The same turns and mirrors carry the whole set onto itself, and each row onto the other rows of its family. Which rows share a family with each named row? Give them in list order.
These 28 rows form 7 families of 4 rows each.
J_926: | -1.02 | -1.25 | +0.16 | +2.37 | -2.68 | -2.05 | -0.67 | +1.76 |
J_966: | +1.85 | +1.69 | -1.26 | -1.59 | +0.03 | +2.81 | -0.21 | -0.40 |
J_975: | +2.50 | +2.59 | +0.10 | -1.22 | +2.06 | +1.99 | -0.45 | +0.75 |
J_875: | -0.79 | +3.25 | +1.89 | +0.23 | +0.00 | +0.78 | -0.89 | -0.94 |
J_157: | +2.56 | +2.17 | -0.60 | -0.89 | +0.73 | +2.29 | +2.43 | +0.76 |
J_918: | -0.58 | +2.44 | +3.13 | +0.78 | +0.51 | -1.45 | -1.52 | +1.19 |
J_299: | -0.26 | +3.33 | +2.96 | -0.03 | -0.19 | -0.18 | +0.98 | +0.37 |
J_828: | +2.27 | -0.88 | -2.02 | +1.68 | -1.02 | +0.01 | +2.88 | +2.94 |
J_359: | -0.44 | +2.55 | +3.40 | +1.50 | +0.77 | +0.35 | -1.06 | +0.10 |
J_206: | -1.64 | +0.05 | +1.12 | +3.11 | -2.08 | -2.00 | -0.59 | +1.26 |
J_155: | +2.24 | -0.88 | -3.11 | +2.95 | -0.61 | +0.48 | +0.87 | +2.88 |
J_111: | +2.57 | +2.16 | -0.21 | +0.01 | +1.81 | +3.22 | +0.29 | +0.25 |
J_586: | +2.87 | -1.55 | -2.34 | +2.67 | +0.12 | +1.42 | +1.22 | +2.67 |
J_777: | +1.52 | -1.83 | -3.03 | +2.65 | -1.51 | +0.15 | +1.08 | +2.22 |
J_512: | -1.33 | +2.25 | +2.05 | -0.24 | -1.02 | -0.09 | -1.52 | -0.50 |
J_632: | +2.72 | +2.16 | -1.90 | -1.18 | +1.68 | +1.69 | -0.69 | +0.16 |
J_435: | +2.66 | +2.63 | -1.69 | +0.00 | +1.31 | +2.97 | +0.32 | +0.48 |
J_719: | +2.53 | -1.25 | -3.48 | +1.55 | -0.14 | -0.59 | +0.02 | +2.47 |
J_77: | -0.49 | +3.09 | +1.65 | -0.23 | +0.74 | -1.14 | -2.03 | -0.18 |
J_726: | -0.62 | +3.67 | +2.28 | +0.97 | +0.49 | +0.24 | -1.14 | -0.17 |
J_869: | +1.98 | -1.79 | -3.18 | +0.94 | -1.51 | +0.80 | +0.47 | +1.92 |
J_304: | -0.59 | +0.08 | +1.59 | +2.68 | -1.81 | -2.48 | +1.58 | +2.54 |
J_885: | -0.18 | -1.06 | +1.42 | +4.19 | -0.85 | -1.61 | -0.14 | +2.68 |
J_871: | -0.50 | -0.27 | +0.14 | +2.58 | -0.89 | -3.32 | -1.43 | +2.05 |
J_625: | -0.93 | +0.24 | +0.78 | +3.94 | -1.32 | -2.22 | -0.50 | +2.21 |
J_796: | +0.47 | -1.25 | +0.28 | +3.07 | -0.93 | -2.57 | -0.48 | +3.55 |
J_530: | +3.41 | -0.91 | -2.60 | +0.96 | +0.54 | +0.76 | +0.75 | +3.14 |
J_483: | +2.44 | +1.59 | -2.20 | -0.37 | +0.53 | +3.18 | +0.60 | -0.08 |

Same family as J_512: J_926, J_966, J_869
Same family as J_871: J_632, J_719, J_77
Same family as J_796: J_975, J_918, J_530
Same family as J_875: J_206, J_777, J_483

